In the data rows, zero lies at 7.5, halfway between 7 and 8.
Some points:
 4  6  6  8  8  6  6  9 10  6  6  7  9  8  6  4  7  8  6  6  9  9  8  8  8  5  7  9  6 12  8  7
 9  9  7  6 10  8  4  5  9  6 10  6  7  8  9  8  8  8  6  5  3 10  5  9  7  4  8  7  8  9 10  9
 5  8  9  4  4  7  6  8  7  7 11 10  5  8  8  8 10  6  9  5  7  6  7  8  5 11 11  8  9  6  6  7
11  7  8  8  7  5  5  8  6 10  8  4  6  7  8  4  9  9  8 12  9  6  8  6  6  7  7  6  6  8  6  3
 6  8  9  6  2  5  4  8  8 11  8  7  6  8  9  8  6  8  8  9  6  9  9  8  5  9  5  5  9  8  7  7
 7  4  9  7  6  7  9  8  7  6  6  9  7  6  8  8  6  8 11  8  5 11  9 12  8  9  7  8  9  9  5  7
 6  3  7 10  3  9  9  7  7  8 10 13  6  6  9 11 10  9  6  9  7  7  5  8  6  6 10  7  7 11  7  8
11  8  7  9  8 10  5  9  7  5  6  8  8 11  8  9  3  5 10  6  5  3  7  7  5 11  8  5  3  9  4  9
 9  9  7  5  9  4 13  8 11  6  9  8  6  9  3  5  7 12  5  8  7  6 11  9  7 10 10  6  8  9  8  7
 6  7 11  9 12  8  8  5  6  6  8  6  6  9  6  6 10  7  4 10  3  7  5  9  7  8  7  7  8  6 10  6
 5  9  6  7  5  7  7  7  6  7 10 10  4  5  5  9  5  9  8  7  7  6  5  7  5  8 11 10  8  5  7  8
 5  9  5  8  9  6  4  9  8  6  5  8  7  8  9  9  9  6  6  6 13 10  9  6  8  7  8  8  9  8  5  9
 8  8  6  8  6  6  8  8  8 10 10  9 11  9  8  3  7 10  5  9  9  7  9  6  7  7 11  4  2  8  9  6
 9  8  9  4  8  4  7  9  7 10  9 10 11  7  8  9  7  9  9  6  9  7  6  6  8  7  7  3  7  9  8 12
 7  7  5 10  8  7  7  8  9 10  5  5  8  8  7  9  9  7  6  3  6  6  7  8  4  8  6  6  8  7  8  7
10  7  7  6  8  5  7  9  9  5  6 10 10  6  7  9 10  5 10  6  7  8  8  9 10  9  8  7  8  7  9  4
10  8  5 12  9 12  8 10 10 11  9  4  6  9  6 10  4  9  8  8  7 10  7  8  6  9  9  7 10  7  7  8
 8  8  8 11  7 12 10 10  4  9  4  8  4  9  8  7  7  4  7  6  6  6  5 10  9  9  5  8  4  5 13  7
 6  6  7 10 10  5  8  7  8  8  5  9  7  7  6  5  8  6  6  4  7  4 10  7  4  6  7  9  9  6  5 10
11  9  5  5  8 10  7 10  9  5  4  7 10  7  9  7  8  9  6  8  5  8  5  5  6 11  9 11  7  8  7  7
 5  8  7 10  3  9  9  5  8  9  7  6 14  8  7  5  7  5  8  4  8  7  5  7  9  7 10  6  9  6  8  9
11  6  9  8  7 10  8  6 10  6  5  8  8 10  6 11  6 10  7  7 10  8  9  8  8  6  6  7  8  6  8  6
 9  9  8  8  6  4  7  8  8  8  6  5  6  8  4  3  9  8 11  9  5  8  3  6  8  4 10  6  8  6  7  9
 9  6  9  8  6  7  9  8  6  9  6  7  6  7 10  8  8  6  7  4  9  8 11  7  5  5  8 11  9  6 10  9
 9  6  7  5 10  9  8  6  7  8  7  7  9  6 10  8  7  7  7  7  4  8  9  5  5  6  9 10  7  8  7  9
 7  8  8  8  6  7  9  9  7  6  9  5  6 11  9 10  8  8  7  6 12  8 10  8  7  6  6  7  4  6  8  7
 5  7  8  8  6  5  9  8  8  7  9  9  6  5  4 10  7  7 10  8  6  8  8 10  6 10  8 11  8 11  9  8
 5 10  7  8  8  7  9  9  7  6  9  7  7  5  5  9  9  8 11 10  6  7 11  6  8  9  5  7  7 11 10  8
 5  3  8  7 10  4  6  8  7  8  6  9  8  6  6 10  3  7 12 10  6  9  9  9  6  7  8  8  7  7  8  4
 5 11  6  5  4 11  7  6  5  6  9  8  7  8  6  8 12  6  4  9  7  6  9  9 10  8 10  7  7 10  5  8
 7  5 10  6 10  9  7  6  7  8  8  6 12  8  5  8  9  7  5  9  8  9  7  6  9  8  7 10  7  8  6  7
 7  7  7  3  7  9  8  7  9  8  5  3  6  8  6  3  8  5 13 11 12  6  5 10  4  3  8  7  8 10  8  7
 6 11  4  7  9  7  3  1  4  3  6  9  8 11  7  5  3  9  8  6 10  8  6  7  8 10  9  8  9  8 10  6
 7  9 10 10 10  9  6 11  6 12 11 10 10  7  6  6  8  4  5  6  7  9  6  4  5  6  6  6 10 10  8  5
10  9  8  8 11  6  7  6  7  6  4 13  6 11  8  8 12 10  9  6  7 11  9  7  3  1  7 10  9  7  5  9
 9  7  7  8  6  7  7  7  6  7  6  7  7  9  9 11  6 11  5  4  9  6  9  9  6  6  4  6  5  6 10  7
 8 10  6  8  8  5  9 13  6  5  7  9  7 14 10  7  6  6  6 10  5  6  5  9  8  7  7  9 10  8  6  8
 8  5  7  8  5  8  6  8  7  9  7 10  8  6  5 10  9  8  6 11  6  9  8 13  6  6 11  8  6  8 10  7
 5  9  9  8  9  8 10  7  6  9  6  5  4  8  9  8  7  8  4  8 12 11  9  7  9  8 10  7  7  6  8  9
 4  8  6  6  5  9  7  6  6  9  8  8  4  8  8  6  5  9  8  8  5 12  9  8  8 10  3  6  9  7  4  8
 9  7  5  7  8 10  6  9  7  9 10  5  7  8  9  8  6  8  6  5  5  7  9  7  7  5  9 10  9  6 10  9
 7 11  8  5  5  8  6  8  9 10  7 11  7  8  7  7 12  7  9  7  6  9 10 11  8 12  6  8  7  6  9  8
 4  8  6  8  5  7  7  6  7  7  9 11  4  4  6 10  4  9  6 10  6  7  5  5  6  5  8  9  6  5  9  7
 9  7 12 10  9 10  6  5 11  5  8  7  5  9  8  8  6  5  4 11 10  8  7  9  7  8  8  5 11  7  8  9
 8  6  5  6 10  5 13  6  8  7 10 10  5  5  7  8  8  6  8  7  9  6  6  4  6  8  6  3  9  7  9  7
 5  9  9 11  8  8  8  6  8  7  7  7 11  8  9  5  6  9  9  7  9  7  9  6  8  8 10  7  8  8 11  5
 5  5  9  6  4  9  5  9  8  7  8 10  7  9  9  9 12  7 10  6  6  8  8  7  8 11 10  5  9  7  7  7
 7  7  9  5 11 11  9  9  8  8  9  9 10  9  8  4  7 11 10  8  9  6  6 10  9  7 11  7  9  9  9 10
 9  6 11  7  6  5  8  7 10  9  7  9  5  9  5  7  9 10  8  5  8  6  4  3  9 10  6  5  8  9  7  9
 9  6  8  9  7 11  7 11  6  7  6  4  6  9  7  9  9  6  7  6 10  9 10  7  4  8  8  7  6  7  9  9
 8  7  8  6  8 10  6 10  6  8  4 10  8  5  8  3  4  9  5  4 10  7  7  7  9  7  7  6  8 15  9  7
 9  7  8  9  7  5  5  5  6 11  7  4  8  7  5  7  8  9  8  7  9  7  5  8  8 11  7 11 11 10  8 11
 7  7  9 10  4  7  7  7  7  5  8  9  8  3  8 10  7 10  9 11  6  6  8  6  6  6  7  9  7  8  8  9
 7 11 11 12 11  8  7  5 10  7  8  6  7  2 13  6 12 13  9  7  8  3 10  9  9  7 10  8  8  7  6  4
 5  4 11  7  8  6  8 11  5  4 11  6  7  8  6  4  7  6  6  4  9  8  9  8  8  7  7 12  7  4  6 10
 7  8  7 12  7  7  7  8 14  7  7  7  8  5  9  3  6  7  5  8  7 12  7  8  8  9  8  5  5  5  6 11
 9 10 12  7  6  5 14  5  6  9  7  6  7 12  9 11  7  6  9  9  8  9  7  7 10  8  9 10  2 10  6  7
 7  9 10  5  9 11 10  6  9 10  7  8 12  6  5  9  7 10  8  5 12  8  4 11  5  8  5 10  7  5  5  5
10  8  6  5  8  7  5  7  6  9  9  7 10  6 10  7 10  9  9 11 11  6  4  7  7  9  6  7  8  6  8 11
 6  9  5 12  9  7 11  6  9  7  8  7 11  9  7  9 10  6  9  7  9 10  7  7  7  7  9  4 11  8  7  6
 8  3  6  7  4  9  8  5 11  7  9  7  8 11  8  4  9 10  9  7  8  7  6  5  8  8  4  9  8  8 12  7
 8  8  7  4  8  8  9  7  7  6  8  8  7  6  7  8  9  6  7  7  8  7  8  8 11  8  6  4  9  9  8  7
 6  6  5  5  8  7  7  4  9  6  4  5 11  5  6  7  9  7  4  5  6  4  7  8  6  9  4  7  5  7  6  9
 6  7  9  9  7  8  9  8  5  3  9  7  8  4  7  8  7 10 11 11  6  7  9  6  7  9  6  8  7  7  8 10
 6  8  8  7 10  7  7  6 13 10  6  6  8  7  9  8  8  6  5  9  6  6  4  8 10  8  7  8  6  8  5  5
 9 11  7  9  9 10 10  7 11 10  8  8  4  7 10  8  8  6 10  7  9  9  6  8  7  9  8 10  3  8  5  7
11  6  5  8  9  6  9  4  4  8 11  9 10  7 10  4  7  5  9  9  8  9 11 13  6 11  8  5  8  6  6  5
 9  6 10 10  9  9  6  4  9  9  6  9  6  8  7  7  6  4  7  7  8  6 10  8  8  5  8  9  8  8  5 10
 4  8  7  7  5  8  6  7  5  9  5  9  7  7  8  8  5  9  8 10  5  8  8  8  8  6  8  6  9  4  3  6
 9  8 12  8  7  7  5  6  7  4 10  6 11  7  5  6  9  5  6  7  8 11  6  5  5  6  6  8  7  7  8  6
 8  7  7  6  7  7 11  8  6  9  8  7  7  9 13  9  7  4  6  7  5  7  9  7  7  6  8 10  6  8 10  9
13  7  7  5  6  3  6  8  9  7 10  7  6  4  4  9  6  5  7  5  8  7  6  8 10  6  9  7 10  7  8  6
 6 10  8  6  6 10  8  9  8  8  6  7  7  6  4  8  8  9 10  8  5  8 11  8 13  5  8  5  8  5  7  8
10  6  5  7 12  5  6  7  6 11  7 10  7  8  4  8  8 10  8 10 10  7  9  5 10  8  7  7  6  6  8 12
 7  5  8  7  8  9  6  5  7 10  7  7  7  9  8  4  8 10  8  7  7  6  7  3 10  7  7  8  7  7  7  2
 8  8  6 11  9  6  7 11  5  6 11  4  6  9 11 10  9 10  9  4  7  9  4 11 10  6  4  8  5  7  7  7
 7  8  6  7  9  6  4  7  7  9  7  7  7  6  5  8  9  4  9  9  7  6 11  7 13  7  7  7  8  6 10  7
 6  7  6  2 10  7  8  6  9  6  5  5  9  6 12 10  7  6  7  7  7 12  6  4  9  8 11  7  6  7  9  8
 7  7  4 10  8  8  6  8 10  6 11  8  7 11  8 10  5  4  8  7  8  3  8  9 10  6  4  6  6  7  5  9
 7 11  8  8  4  7  5 10  8  8  5  8  8  6  5 11  9  8  7 10  5  7  8  8  6  8  8  7  8  6 10  7
 7  9 10  9  9  8  9  9  5  6  6  8  5  8  8  6  6  5  8  6  7  5  7  7  8  9  9  8  2  6  6  8
 8  6  6  7  9 10  8  9  8  6  7  5  9  8  7  8  9  8  7  8  9  8  8  5  8  9  7 10  7  6  6  7
 8  7  5  6  9  9  7  9 10  6  9  6  9  9  6  9  8  9  6  8  8  8  9  5  7  7  9 10  8  7  4  7
 6  7  9  7  9  4  7 10  6  9  7  3  6 10 11  9  5  8  3  7  6  6  6 10  7  9 10  5  9  9  8  8
11  7  5  8  5  7 11  7  4  7  8  6  5  5  6  5  8  6  6  5  8  8  8  6  9  9  9  6 11 10  5  5
 8  8  9  6  7  8 10  7 11  8 10  6 11  9  9  9  5  5  7  9  5  5 10  6  7  6  5 11 10 10  7  9
 6  6  4 10  4  8  8  7  6  8  7 11  6  4  5 11  7  9  5 10  6  9  5  9  9  5  7  8  7 10  6  8
12  7  7  7  6  7  9  7  5  8  9  9  9  3  8  7  6  9  8  9  7  8  8  9  9  6  5  5  8  6  7  7
 9 11  7  4  7  7  9  7  8  8 10  7  6  5  7  6  7  6  9  7  8  7  9  6  7  7  5  7  8  9  9  6
 7  8  7  8  6  7 10 12  9  6  5 10  9  9 12  7  6  7  5 11 10  5  7  7 10  9  4 12 12  4  8  5
Along one direction, these points spread out more than along any other. Take the direction at right angles to it along which they spread out most. Then take the direction at right angles to both along which they spread out most. Go by this last direction. How far along it is each point below, from 0 to 99? 50 is the average, and the first point above lies past it. One standard deviation of the points above along it is 16.
 8  7  7  6  7  7 11  8  6  9  8  7  7  9 13  9  7  4  6  7  5  7  9  7  7  6  8 10  6  8 10  9 -> 38
 6  6  4 10  4  8  8  7  6  8  7 11  6  4  5 11  7  9  5 10  6  9  5  9  9  5  7  8  7 10  6  8 -> 74
 6  3  7 10  3  9  9  7  7  8 10 13  6  6  9 11 10  9  6  9  7  7  5  8  6  6 10  7  7 11  7  8 -> 66
 8  6  5  6 10  5 13  6  8  7 10 10  5  5  7  8  8  6  8  7  9  6  6  4  6  8  6  3  9  7  9  7 -> 30
 9  6 10 10  9  9  6  4  9  9  6  9  6  8  7  7  6  4  7  7  8  6 10  8  8  5  8  9  8  8  5 10 -> 70
 5  9  5  8  9  6  4  9  8  6  5  8  7  8  9  9  9  6  6  6 13 10  9  6  8  7  8  8  9  8  5  9 -> 69
 7  7  5 10  8  7  7  8  9 10  5  5  8  8  7  9  9  7  6  3  6  6  7  8  4  8  6  6  8  7  8  7 -> 65
 9  9  7  5  9  4 13  8 11  6  9  8  6  9  3  5  7 12  5  8  7  6 11  9  7 10 10  6  8  9  8  7 -> 24
 7  7  7  3  7  9  8  7  9  8  5  3  6  8  6  3  8  5 13 11 12  6  5 10  4  3  8  7  8 10  8  7 -> 44
 7  8  7 12  7  7  7  8 14  7  7  7  8  5  9  3  6  7  5  8  7 12  7  8  8  9  8  5  5  5  6 11 -> 58
 8  7  8  6  8 10  6 10  6  8  4 10  8  5  8  3  4  9  5  4 10  7  7  7  9  7  7  6  8 15  9  7 -> 52
 9  7  8  9  7  5  5  5  6 11  7  4  8  7  5  7  8  9  8  7  9  7  5  8  8 11  7 11 11 10  8 11 -> 62
 5  8  9  4  4  7  6  8  7  7 11 10  5  8  8  8 10  6  9  5  7  6  7  8  5 11 11  8  9  6  6  7 -> 40
 7  5 10  6 10  9  7  6  7  8  8  6 12  8  5  8  9  7  5  9  8  9  7  6  9  8  7 10  7  8  6  7 -> 71
